Here are some points, each followed by its number:
[ 10  32  37   4  17  15 -20  21 -24   3   7  61 -48  12 -16  -3  -2  17 -39 -44  -9 -36 -13  21 -43  59  14   8  -1   7  10  29  -6  16  19  12  67  -2   8 -24 -70 -91 -27   3 -22  -4  16  13  18  30  17  11  26  15  30  19  42] 0
[ 44  29 -58  25  -4  17  26 -30  15  -5  14 -18  38 -24  -5 -17  58  40 -22  19 -34   1  11 -42  18 -12   7 -39 -21  20  72   3  26  18   9 -10 -17  24 -12  -4  -4  -8 -42  -6 -43 -24 -24   9 -15  -9   4  18 -51  -2 -35 -21   1] 1
[  8  51 -44  66   6  51  18 -15 -16  23 -53  36 -22  37   6  29  33  45 -17 -47 -57 -41 -42  16 -11 -32  37  13  20 -30  25 -36  82  29  62  35  26  61 -38 -17  -8 -27 -47   8 -31  29  29  54 -78 -23 -68  -8   6 -48 -27  28  75] 2
[-11 -15  21   0  13  10  29  20  11 -58  57 -38  -5   7  32  26  38  47 -12 -49 -43 -28 -51 -39  11  24 -54 -13   3  15  23 -11  30  14  24 -18   4  18  -8 -48  61  14 -41 -33 -68 -27   9 -20 -17 -35  16  46 -54  13 -29 -10 -14] 3
[ 30  62 -39  44 -13  23  18   9 -11  11   6  75 -15  54 -39  10  33  52   0   6 -57 -31 -87  -4  -4 -67  22 -71 -15 -54  79  40 109  94  75  83  21  54 -70 -10   4  -4 -55  87  27  37  30  65 -83 -19 -48 -41 -32 -83 -80  26  72] 4
[-20 -15 -43  -6   2  -5 -21 -34 -19  18 -40   0  21  -6 -11 -10 -40 -38  56  12  11  -5 -18  14   9   0  -4   3  -2  -6 -18   4  19  15  -6 -25 -21 -21   9   6  20  25  11  23  31 -15 -15  27  23  51  11  30  13 -14   0 -10  -6] 5
[ 68  44   5  -5   4  -2  31  39 -17 -31  29 -26  -2  35  66  71  42  27 -47  11 -22 -40 -10 -25  23  -6 -37  18  64  13  -1 -49  13 -24  37  16  10  53  16 -38  32  -5 -17 -46 -55 -28  -7   2   1   1  13   7  -9  12   4   1   4] 6
[-40 -42  -5 -30  -6 -25 -29   9  40   7   1 -25  21 -55 -40 -67 -13 -37  82  -1  51   7  14 -15  51  -9   3 -26 -10  18 -52 -58 -19 -49 -34 -28 -33 -38  59   8   1  12  56   6  55 -25 -12 -12  41  28 -27   8   8  22  23 -39 -28] 7
[ -1   2  24  27  15  32  12 -19  -8 -25  27  15 -12  -1  62  44  75  57   0  28 -47   7  -6   4  -1  11 -22  -7  65  46 -24 -15  20   4  16 -11  -6  25 -29 -33 -10 -42   9  -1   8 -15  63 -21 -23 -43 -42  -3  -1  13   7  17   4] 8
[ 21  14  25  64  17  60  25   7  19  -7  -3   6  13  25  35  40  28   2  39   0 -37  -4 -27 -27  33  13 -38 -36  38  21  33  10  31  24  10 -19  -6  23  -5 -34 -11 -44 -14  -2 -15 -33 -27   3 -12  -7   7 -41 -16 -40 -40   3   5] 9
[ 21  39  25  57  22  58  18   2 -20  36  32  33 -24  30  -7  15  -4  -3 -18 -37 -39 -44 -56   9 -30 -31  34   4   3 -36  26  40  20  38  25  67  49  22 -21 -31   8 -22 -57   6 -45  55 -21   6 -34 -27 -18   4  42 -35   7   7  43] 10
[  0  22  13  20  12  23  21   7 -27  50 -34  76 -53  23  20  27 -17  19 -44 -43 -28 -55 -38  55 -43 -28 -30   9   2 -33 -22  95   9  66  64  52  49  41 -14  15 -42 -26 -35  27  -9  24  49  10 -50 -39 -20  -6  29   5  23  62  30] 11
[ 24  10   9  34 -26   6   4  73  14 -36 -24 -19  14 -20  -1 -15  33   6  64  13 -38  -6  -5 -33  47   4  -9 -57  44  18  24 -35  -2 -25 -26 -30  -6  16 -43 -31   1 -28   4 -27 -22 -35  18 -34 -26 -58   1  24 -50 -24 -51  -7  -9] 12
[ 75  67   7  36 -43  -5   7  21  37  -4 -13 -27   3  -5  -8  -8  43  30 -15  -6 -15  -4 -43  14   9  13 -20   7  36   3  29 -18  15  -1  10  13  16  17 -16 -39  -7 -47 -34 -19 -49   0  32  15 -45 -32  -6  37  -9 -23 -23  14  33] 13
[ 39  20   5  21  -7   9  33  -2  26  10 -15 -21  29  -3  18  10  29  19  47  21 -14  14 -21 -22   2 -13 -44  -2  -4   3  28 -14  10  -3 -11 -18 -35 -17   3 -42 -14 -54 -13  -7 -17 -36  25 -18  23   3 -19  30 -22  -4 -19 -13  -7] 14
Which two points above are nearest to each new point by angle, seen from the average point of the numbered points? Their numbers follow each, smallest number first.
[-12 -20  36 -13  14  -1  21  13  29  17   6   0  14 -22  36  10 -18 -24  49  50  13   5  28   7  15 -18  45  -6 -23  15 -15 -19 -22 -25 -16  -7  -8  -7  15   6   7  12  14 -46 -29  -4  25 -13  31  18  19 -22 -10   2  -6 -11 -23] 5 7
[125  82 -25   5  -2   3   3  -3  -5 -13  13 -47  -9  23 -22   2  40  27  -2  15 -19  14 -10 -31  12 -30 -22 -40   5  24  36 -25  44  12  16  13  -8  -4  13 -25  13 -12  15   0  13 -35 -23  13  -8   5 -20  13 -47 -31 -56   0  10] 1 14
[ -7  24  41  41  38  57  34  28  -2  29 -29  27 -61  54 -49   3  11  50 -36 -31 -25 -45  -2  15 -41 -24  -1  59 -34  21  13  38  26  40  49  65  35 -11  -6  -3 -15 -18 -27  60  32  45 -15  44 -31  13 -17   2  64   5  50  53  46] 10 11
[-29 -24  24   6   0   4  -6   1  44 -12   1  34   6 -20  12  -6  31  35   0  12   8  21  17 -47   6 -22  13 -10 -18 -18  10  -8   1  -4 -22   9 -22  24  -7   0   3   3  44  31  67 -11 -77  -3   2  -1   2 -16 -23 -18 -29   2  -8] 5 7
[-46 -55  -4 -26 -20 -34 -15  38   9 -29   9 -14  51 -46 -17 -45 -17 -27  30   7  29  59   4  -3   5  -6  11  -5 -34 -26 -44 -34 -25 -36 -37 -41 -34 -47   2  46   2  49 -17  12  -4 -29 -19 -40 -13 -52  20 -52  13  35  35 -38 -40] 5 7
[-46 -43 -11 -31 -44 -54 -41 -57  10   1  10 -24  49 -45  32 -11 -10 -33   3  -5  72  51   9  -2  44  41  18 -26 -29 -19 -37 -30 -31 -38 -57 -32 -54 -43  48  21   1  23  69 -35  30 -16 -43  -9   0  -8 -15  -6   5  27  22 -56 -23] 5 7
[  6  24  -5  20  11  23  26 -58   8  -2  18  49 -53   7  -4   2 -13  -3 -26 -36 -14 -19 -27  48 -46 -46  -4  20   7  11  12  18 -17   1  17  33  45  27  22 -14  -5 -19 -41  57  14  42   7   3  -4   1 -40 -14  17   2  16  18  33] 10 11
[ 32  37 -27  37 -34   4   2 -29  23  37  -4 -10  -5  12  21  24   9  16  -5 -19   6 -22 -43  18 -16  12 -20 -58 -17 -19  14   2  -4  -2  -7  35  22  22 -42   1  19  19  10  22  27   5 -15  22 -41 -18  27  11   3 -28 -20  31  29] 4 5
[ 33   8  10 -12  18   5  56  20   1 -30  70 -20   1  -1  -3  -5  55  43 -24 -18 -42   6  10 -57  46  52 -37   6  34   1  50 -22  -8 -19  -3  -6 -14  27   6 -52  44  -6  -8 -31 -35 -39  50 -29 -12 -42  70  23 -55   3 -37  -6 -19] 3 6
[ 27   0  53 -12  37  18  46  24  12 -42  19 -20  -4 -29  31   3  49  49  10  31 -19  -2  25 -31  -5  12 -46  20   0  19  30 -35 -20 -33 -22  -9 -22 -19   5 -48  69  21 -19 -38 -51 -33   7 -30 -36 -63  55  53 -29  -6 -26 -25 -27] 3 12
[-32 -34  30  -2  59  42  41   0  46   0 -29 -50  -5 -10 -20 -20  -2  22  -7  23  17 -36   9   1 -32 -25  -5 -12  16   2  -8  14 -22  -6 -12  -4  -6   5  10  22   7  30  25 -33 -10  -7 -22   9  10  19  19 -15  14 -28  -9  13 -24] 5 7
[  7  32 -34  91 -19  52 -23 -30 -38  58 -28  84 -11  29 -45  -9  18  22 -21 -21 -26 -22 -33  44 -12 -62 -42 -28  12  -6  42 -18  63  27  58  56  38  71 -43   8 -27 -17 -23  68  39  30  -8  35 -39  -4 -48 -22   0 -53 -38  22  45] 2 4
[ 15 -11 -12 -17  12  -3  -6 -36  41  -5  17   1   4 -24 -31 -38 -44 -27 -60  25  20  44  -5   2  10  17  28 -15  31  33 -25   1 -37 -23 -52 -21 -32  -7  -2  27  59  84  33 -15  17  -6 -11 -29  32   4  25 -10 -11  61  35 -29 -32] 5 7
[-44 -40  14 -28 -28 -40 -25  -1  29 -11  -4  15  -1 -15  -5 -15  -4 -36  10  30  51   4  23  10   9   8 -18  -4 -60   2 -24 -18 -25 -27 -30 -25 -20  -8  31  18 -13   4  48   3  44 -17 -37 -42  31 -11  -1   3   1  10   9 -27 -22] 5 7
[  9   7   6  23 -19   1  -5   0 -74   4 -49 -23 -40  35  -4  22  -3  18 -22 -47   4 -53  13  32 -36  34  13  19  39 -53  -7  18 -14   2  41  59  26 -13   4  33 -35  -2   2  31  32  35  44  34 -26  10   0  24  34  -2  21  28   3] 0 11
[  7 -10  42 -21  32  10  30  40   0 -32  12  -4  -5  -9   7  -2 -22 -12 -23  -4   8  -6  69 -39  -1  11 -35  29  34  32  -7  -9 -21 -21  -8 -24 -12  12  13 -12 -14 -26  -2  -5  -6 -10  23 -32 -10 -40  27   7  11  47  40   6 -24] 6 7
[ 15  34  -3  32 -40  -7 -18  17 -15  16 -12  66 -29  31   9  28  -2  26 -12 -44 -44 -27 -11  62 -34   8  39  15 -33 -43  68  42  54  60  57  42  56 -11 -49  32 -17  15 -53  29 -20  14  -8  41 -28  13  -5 -17   1 -14  -9  38  43] 4 11
[  0 -20  37 -25  10 -10   7   9 -17 -22  -8  -4  17 -32  17 -11  -5  -4   3   9  10   7  29 -33  10  38  16  84   3  -3 -10   0 -24 -15 -23  -6   0 -33  22 -25  12  -9  11  -5   5 -17  25 -25  13 -10  14 -19 -11  26   9 -19 -33] 5 7
[-13  -4  55 -14  88  54  38  18  -9  15   3  48 -66  95  32  90 -10  16 -47 -24 -21 -47 -26  48 -61  48  -8  55 -64  11   1  65 -12  34  36  -9  50  34 -18   5 -39 -35 -49 -13 -55  60  43  29 -37  -9  46  -4  51  14  45  92  12] 0 11
[  0  -6  -3  -9  -5 -10  -4  62  18  -9  -3 -19   6   1  20  15 -17 -10  18  14  -6  29  22 -20  32  -8  13   4 -32  23 -24 -44 -31 -46 -28 -37 -22  -7  -5   0  -6  -3  12   4  17 -13 -14 -22 -14 -34  -9 -14  24  12  24 -39 -12] 5 7
[ -9 -23 -32 -20  21   0   5  -8 -30 -24  29 -20  33 -18 -13 -21  -1 -13  57  24  41  42  13  -6  16  22  12  19   0  34 -13 -37 -36 -45 -22 -26 -22 -18  23   8 -12  -3   8  -9   0 -13  -6 -18  11  -4   8 -14  22 -11   7 -23 -28] 5 7
[-19 -16 -24 -24   7 -13 -21 -26  -3 -15  18 -17   4  -5   0  -5 -21 -31 -20  -7  -2   1  21 -50  11  -3   3  41 -43   1 -21   2 -21 -11 -41 -10  -8 -39  41 -14   2 -11   1  -5   1   2  22  -9  -6 -14  -5   6   5  30  24 -13  -5] 5 7
[  2 -15  16 -10 -23 -23  17  39 -27 -27  52   7   5   1  15  11  20  -2  27 -14 -12  -3  43 -37 -24  13 -22   9   8  41   9  -2  -4  -5  -1   7  13   7  22 -29  59  31  15 -28 -10 -31   7   3   1   4 -33  37 -25  26   0 -13 -26] 3 7
[ 23  28  -8  12  13  17   6  39 -31  11  26  -9 -16  28  41  47  15  32   3   1 -15 -13 -16  -6  42 -29   1 -26 -19  -1  34 -23  29   4   9   0   3   6 -20  11 -26 -17  -2  16   9  -2  21  18  -6  12 -37  55  -6  10   2  23  21] 6 7
[ 16  10 -19  -9   8   0   9   4  -8 -20  40 -11   5  -2   9   4 -40 -30   1  40 -35  18  34 -37  36  18 -49  23  42  23  19 -10  15   2  -5  -2 -26   3 -18 -49  26 -20   8 -11   0 -19 -25 -22 -24 -44  46  18 -34  18 -11  -4   2] 7 12
[ 16  25  14   9  -8   1  -1 -28 -19  26 -40 -27 -47  62  -1  41 -29 -26 -17   7   1 -45  -3  55 -63  26 -15  24 -31 -25  11  -6   2  -1  41  38  42  15  -7   9   0   7 -47  27 -16  53  49  79  -6  67  -5  -8  57 -24  22  38  25] 0 11
[  1  12  37   8  14  15  17  40  18 -30  32  21   7   4  13  11  22   4  13 -12 -22   0  42  -8  33  24 -33 -14 -32  -7   5 -16  13  -1  13   7  14   3  56 -37  30  -6  21 -10  10 -15 -26 -27  -9 -34  14  -1  -7  10   4  16  15] 3 7
[-32 -29 -21 -29  28   1  15 -17  68 -32  53 -28   9 -12 -11 -15 -30 -21   8 -14  45  24  23  15  21  -1 -32  28 -34  15 -20 -12 -41 -35 -23  -5 -25 -11  14 -12  18   3  42 -35   7 -22 -35 -33  27  -5   7 -34  42  49  62 -28 -19] 5 7
[-17 -23   0 -37  19 -13  29  46 -19 -33 -11 -37  18 -16  23   5  46  42 -16 -47   4  13  36 -18  12   2  -9  21   1  20   7 -27 -14 -27 -26  -8 -36 -12   8 -31  10 -19  13 -41 -26  -7  21 -28  17  -9  32  45 -16  27   9   8 -23] 3 7
[ 15  21   8   2 -39 -27 -34  -7 -68  -3 -22 -30 -20  32 -25   5  -5  17 -17   0 -31 -41  -2  -3   1 -37  -7   4  29 -14  29 -21  45  14  24  27  30   0 -11 -15   0 -14 -28  16 -10  -1  -1  28  -9  20  -4  22   3  11   9  20  18] 0 5
[ 38  34  12   4  23  21  31 -63 -20  53 -18 -17 -34  43 -23  13  38  61 -45 -58  -9 -10   5  34 -55  18  19 -27 -32 -22  17  36  10  29  13  35  54  16 -18 -16 -39 -54 -30  42   9  42 -11  36   1  35  40 -24  42 -32   5  60  14] 0 11
